In the data rows, the value 128 means zero.
Here is a table of points, one per row:
104,073,143,163,142,139,133,131,122,103,129,167,117,130,091,110,124,109,126,129,130,145,151,138,146,142,163,098,122,139,149,142,181,126,151,083,142,077,119,096,148,128,163,111,124,101,172,119
178,117,182,107,088,151,086,167,126,145,170,124,138,151,134,136,112,141,120,108,134,103,140,115,127,131,170,144,122,115,154,146,160,105,131,164,088,122,123,129,125,168,126,145,138,143,111,100
130,125,137,081,089,106,148,072,119,156,093,126,131,131,093,138,175,156,163,140,157,132,141,140,110,144,125,084,128,098,141,136,109,102,141,130,135,103,122,132,141,115,157,094,137,144,117,110
110,103,140,136,110,091,162,172,091,144,120,139,125,118,097,108,138,112,159,114,119,102,152,099,131,072,108,134,127,115,069,132,130,126,120,105,136,161,065,152,140,126,121,146,131,159,104,116
129,180,126,114,076,142,154,121,120,094,137,168,154,130,090,140,108,130,135,133,116,141,123,123,131,105,132,136,129,127,102,107,094,132,063,132,102,127,172,110,087,137,148,151,152,102,142,106
132,130,126,168,111,144,090,132,115,120,129,144,109,124,139,172,106,127,141,157,124,131,142,116,120,115,134,079,149,130,172,180,137,138,111,088,144,149,154,135,075,131,104,148,095,181,129,176
152,137,141,121,135,077,128,147,109,127,145,109,115,125,087,139,123,155,133,137,160,109,118,123,149,124,122,078,132,163,111,149,131,166,142,146,137,125,113,110,108,151,164,114,103,111,167,144
130,106,134,137,135,122,147,151,101,118,137,140,100,125,157,100,149,082,135,091,151,142,155,104,121,147,134,117,158,133,152,111,146,110,076,137,133,142,145,142,118,139,151,099,181,129,171,126
117,137,121,134,149,143,123,125,151,157,142,118,127,114,085,088,107,147,156,083,180,119,160,155,111,176,131,140,118,126,092,102,127,169,115,125,133,157,180,118,149,117,107,135,132,174,135,138
099,129,129,089,123,153,108,177,144,150,120,100,110,072,160,134,183,100,166,120,101,130,112,144,110,150,143,140,139,081,133,147,125,159,105,138,136,119,131,132,114,117,154,140,100,095,139,091
117,108,126,086,152,128,085,143,129,112,139,127,109,125,096,139,120,140,116,140,115,121,107,127,138,096,189,129,086,149,124,117,127,139,164,120,155,166,136,096,078,094,122,091,165,121,093,101
119,143,070,095,122,136,107,151,093,106,120,114,122,147,147,109,144,154,080,144,115,188,123,110,145,140,140,123,163,102,085,127,158,118,106,158,152,110,127,107,144,123,128,091,110,180,110,145
136,139,128,094,186,132,137,126,166,124,110,140,140,118,154,166,141,127,109,108,158,140,164,070,100,110,105,102,096,158,148,115,171,121,130,146,129,139,106,109,147,157,149,129,159,139,122,147
128,152,119,180,115,109,109,127,166,129,154,125,167,093,115,083,147,132,120,139,124,128,134,168,163,097,099,102,136,111,150,155,126,114,148,185,121,137,146,117,130,125,138,111,122,150,135,097
146,201,134,144,166,125,146,105,152,131,160,101,117,132,156,085,152,128,138,126,091,109,131,146,111,128,149,130,130,141,100,151,166,118,116,123,146,135,092,129,104,110,140,130,137,127,146,162
091,160,136,119,125,093,134,119,104,126,147,148,132,104,144,121,084,125,145,070,114,126,083,120,078,080,124,165,149,142,133,117,152,087,130,114,166,084,147,122,145,141,138,138,069,142,149,098
148,144,078,140,139,114,081,131,101,147,140,134,124,155,117,152,142,133,117,113,109,096,131,164,149,141,093,112,104,112,135,077,092,129,108,111,152,085,091,137,114,135,088,140,163,125,175,096
168,112,121,123,123,133,109,076,107,127,107,136,117,113,121,133,106,134,128,077,083,152,167,134,117,110,108,166,160,132,154,126,158,165,147,178,142,142,120,168,102,107,114,092,136,114,145,121
109,132,106,090,094,134,086,114,150,166,142,153,147,115,087,131,122,079,102,112,133,129,094,160,140,143,118,162,142,157,127,134,148,127,113,114,094,126,095,125,142,116,134,131,123,138,128,186
107,146,151,112,147,117,153,136,147,168,113,140,086,175,138,144,117,166,107,121,142,138,143,153,118,121,154,102,128,106,119,151,108,096,139,128,123,114,148,133,095,145,103,105,112,083,100,130
173,123,206,134,157,143,103,123,138,121,090,145,121,126,128,106,137,102,124,143,141,112,147,123,157,104,139,138,170,143,115,126,058,114,117,165,188,097,123,097,148,098,108,136,121,108,116,172
114,159,136,129,110,149,137,125,107,123,079,138,115,118,138,130,125,115,135,113,105,124,140,099,142,149,152,140,082,118,119,131,106,091,128,136,100,165,086,089,164,121,089,123,099,143,211,130
143,167,133,169,148,121,141,137,132,132,110,142,080,177,118,138,114,109,115,136,140,142,131,103,126,146,110,130,153,120,154,106,126,191,155,146,094,125,117,091,149,109,168,146,096,125,094,093
087,145,146,104,140,147,132,111,061,133,160,091,166,123,099,099,165,138,112,141,111,176,152,109,136,118,108,150,119,147,159,131,130,139,121,132,115,147,140,155,111,157,117,158,102,091,146,139
136,115,170,144,122,121,166,158,115,099,119,160,178,121,140,139,150,172,086,115,135,147,118,170,137,166,122,151,094,131,157,154,149,170,101,119,163,129,110,100,119,122,102,121,131,141,101,123
150,142,097,113,129,170,145,128,116,134,111,104,155,131,169,130,108,132,087,135,174,116,114,147,096,082,172,129,170,135,119,159,109,187,141,103,117,138,123,172,159,126,120,107,148,125,175,110
149,119,098,141,110,090,121,156,158,112,103,105,169,194,118,149,172,110,145,129,137,137,124,108,111,131,115,182,152,142,127,163,139,105,164,098,126,128,173,099,113,138,107,117,161,126,145,129
128,094,104,155,153,154,136,111,120,124,129,142,139,125,135,159,155,193,180,120,109,103,144,121,150,117,169,166,112,108,120,124,114,137,134,133,129,096,144,137,132,177,180,144,111,141,117,152
139,139,120,142,144,116,080,122,110,143,087,172,203,103,135,107,128,113,137,130,138,136,119,083,128,147,120,090,136,145,094,124,131,109,137,113,116,135,142,164,122,138,096,149,101,091,097,088
134,084,123,099,117,095,153,134,131,138,180,142,140,154,156,137,100,124,112,133,087,094,127,111,127,200,122,116,165,156,140,107,074,134,153,130,160,169,133,137,131,151,137,126,107,137,129,123
080,136,098,130,114,150,146,096,158,082,188,149,100,114,108,133,143,143,132,107,171,115,098,100,154,127,119,126,178,107,129,150,130,136,130,150,125,129,108,127,142,148,059,134,141,090,120,124
121,122,167,140,120,135,130,086,174,154,164,157,154,125,153,148,135,117,104,191,135,118,150,118,111,118,108,135,131,083,084,086,157,156,143,099,132,131,111,112,110,126,128,102,125,134,142,121
128,131,097,136,133,145,154,119,181,145,127,126,136,168,124,090,114,092,177,142,089,160,119,126,144,116,188,115,131,143,164,109,141,139,097,129,141,127,104,129,153,132,110,146,120,142,125,114
112,138,156,123,159,089,152,129,113,126,118,127,137,127,171,138,091,128,196,155,154,132,108,133,188,138,134,134,138,120,147,102,131,139,134,117,073,106,103,139,103,122,125,076,148,140,121,148
154,111,110,123,138,100,115,077,093,096,141,143,091,105,158,061,155,123,107,148,141,129,114,129,083,138,139,141,107,140,124,144,102,137,136,110,092,119,136,115,125,114,123,142,128,144,106,114
126,145,124,086,160,143,143,143,132,084,136,149,153,149,127,140,108,157,128,125,118,112,151,146,143,155,110,107,135,094,119,158,146,081,146,128,125,148,128,161,169,070,164,158,145,113,127,121
126,119,114,163,132,132,134,161,148,136,111,100,139,081,093,121,106,197,118,136,085,114,095,092,066,130,127,110,156,117,161,109,096,107,100,120,104,118,109,118,137,113,136,108,155,114,133,152
149,112,157,142,140,126,131,107,089,144,155,116,128,132,136,195,162,116,155,122,085,151,094,150,127,119,131,086,129,149,117,133,139,122,134,114,112,166,169,106,197,132,132,119,155,111,103,127
128,138,146,156,142,096,116,127,163,087,140,089,135,095,121,177,149,091,080,098,138,157,137,127,157,133,164,146,127,136,128,114,070,108,154,095,099,107,128,173,112,117,149,140,108,157,100,123
101,133,155,111,099,112,106,103,146,136,107,109,115,144,165,114,106,138,118,127,132,146,115,104,173,106,099,126,112,105,147,122,114,159,163,101,147,109,152,116,138,102,141,201,181,147,135,144
138,102,134,111,149,210,163,147,143,154,136,128,112,129,120,123,142,147,106,115,118,087,118,116,176,111,069,130,123,154,140,135,123,114,148,094,109,117,167,110,092,113,125,096,101,165,119,101
094,124,120,159,128,142,129,104,104,157,125,077,124,119,127,135,074,106,115,143,111,098,122,100,141,174,116,140,108,171,089,180,129,122,092,158,150,070,114,140,131,121,126,130,162,134,109,095
141,123,109,145,145,093,113,104,150,151,088,118,083,122,124,112,111,133,102,155,144,127,115,145,166,119,129,166,126,114,139,135,132,099,076,103,142,189,121,131,144,178,152,142,137,112,136,097
146,117,153,099,104,114,108,131,169,092,100,093,110,126,129,111,116,133,129,111,078,135,146,144,115,138,106,108,120,132,092,106,140,166,112,092,107,115,134,142,157,181,107,114,117,121,121,133
148,162,098,145,055,131,129,160,138,149,142,132,102,087,152,121,134,153,135,144,157,161,143,114,140,134,136,155,099,185,131,111,139,111,133,107,152,125,124,161,146,087,122,125,119,090,113,147
078,140,134,147,101,173,089,131,113,074,117,097,132,157,141,125,138,142,154,150,168,108,130,166,084,129,099,128,142,182,137,091,122,104,123,139,157,151,108,132,125,138,137,111,115,137,103,117
203,111,132,092,160,142,151,130,118,115,148,109,109,108,098,135,102,100,164,182,159,170,121,137,102,143,097,152,101,093,148,145,121,106,148,125,139,112,120,123,122,138,107,140,128,137,128,132
137,056,113,141,117,125,149,104,124,135,125,073,148,140,144,133,116,141,118,101,152,135,131,132,125,102,135,115,135,125,115,093,156,106,100,149,102,138,113,102,108,079,110,178,092,104,138,126
112,129,160,134,126,124,132,138,095,130,115,117,118,146,081,146,132,108,103,156,131,093,095,112,113,164,144,137,138,087,138,086,171,126,159,145,153,153,175,170,111,119,119,145,123,123,136,151
107,100,130,135,143,093,104,138,150,126,150,153,127,176,132,129,139,145,129,139,128,119,115,110,098,094,116,135,061,111,141,161,100,151,092,155,100,122,149,182,151,088,126,097,105,130,136,148
146,113,125,153,122,157,157,144,137,136,090,151,107,135,142,113,145,123,125,107,135,144,048,143,132,121,113,097,097,131,093,109,131,126,149,171,133,128,117,163,104,153,147,144,133,144,131,152
088,110,103,125,137,128,123,146,138,152,137,166,114,120,147,123,124,125,140,152,104,162,163,186,091,139,109,144,146,145,084,134,102,122,163,155,075,134,121,103,119,138,130,159,160,119,127,134
126,135,109,148,111,147,127,124,108,119,143,108,155,145,136,130,079,084,133,094,132,106,135,128,119,127,116,120,089,063,128,134,098,128,152,104,157,148,122,100,114,149,164,101,125,074,082,175
118,143,086,105,120,104,173,136,124,124,090,131,131,093,137,134,136,086,112,155,110,065,163,170,138,110,138,125,109,142,163,115,136,127,126,154,113,100,157,116,149,131,098,140,125,145,099,145
These points spread out most along one direction. Take the direction at right angles to it along which they spread out most. Go by this last direction. How far along it is each point below, from 0 to 99? The average is 50, and the first point in the table lies past the average. One standard deviation of the points above along it is 16.
088,110,103,125,137,128,123,146,138,152,137,166,114,120,147,123,124,125,140,152,104,162,163,186,091,139,109,144,146,145,084,134,102,122,163,155,075,134,121,103,119,138,130,159,160,119,127,134 ~ 64
129,180,126,114,076,142,154,121,120,094,137,168,154,130,090,140,108,130,135,133,116,141,123,123,131,105,132,136,129,127,102,107,094,132,063,132,102,127,172,110,087,137,148,151,152,102,142,106 ~ 29
178,117,182,107,088,151,086,167,126,145,170,124,138,151,134,136,112,141,120,108,134,103,140,115,127,131,170,144,122,115,154,146,160,105,131,164,088,122,123,129,125,168,126,145,138,143,111,100 ~ 30
143,167,133,169,148,121,141,137,132,132,110,142,080,177,118,138,114,109,115,136,140,142,131,103,126,146,110,130,153,120,154,106,126,191,155,146,094,125,117,091,149,109,168,146,096,125,094,093 ~ 74
112,138,156,123,159,089,152,129,113,126,118,127,137,127,171,138,091,128,196,155,154,132,108,133,188,138,134,134,138,120,147,102,131,139,134,117,073,106,103,139,103,122,125,076,148,140,121,148 ~ 78
148,162,098,145,055,131,129,160,138,149,142,132,102,087,152,121,134,153,135,144,157,161,143,114,140,134,136,155,099,185,131,111,139,111,133,107,152,125,124,161,146,087,122,125,119,090,113,147 ~ 49
126,135,109,148,111,147,127,124,108,119,143,108,155,145,136,130,079,084,133,094,132,106,135,128,119,127,116,120,089,063,128,134,098,128,152,104,157,148,122,100,114,149,164,101,125,074,082,175 ~ 37
117,137,121,134,149,143,123,125,151,157,142,118,127,114,085,088,107,147,156,083,180,119,160,155,111,176,131,140,118,126,092,102,127,169,115,125,133,157,180,118,149,117,107,135,132,174,135,138 ~ 52
150,142,097,113,129,170,145,128,116,134,111,104,155,131,169,130,108,132,087,135,174,116,114,147,096,082,172,129,170,135,119,159,109,187,141,103,117,138,123,172,159,126,120,107,148,125,175,110 ~ 48
080,136,098,130,114,150,146,096,158,082,188,149,100,114,108,133,143,143,132,107,171,115,098,100,154,127,119,126,178,107,129,150,130,136,130,150,125,129,108,127,142,148,059,134,141,090,120,124 ~ 34
149,119,098,141,110,090,121,156,158,112,103,105,169,194,118,149,172,110,145,129,137,137,124,108,111,131,115,182,152,142,127,163,139,105,164,098,126,128,173,099,113,138,107,117,161,126,145,129 ~ 37
119,143,070,095,122,136,107,151,093,106,120,114,122,147,147,109,144,154,080,144,115,188,123,110,145,140,140,123,163,102,085,127,158,118,106,158,152,110,127,107,144,123,128,091,110,180,110,145 ~ 45
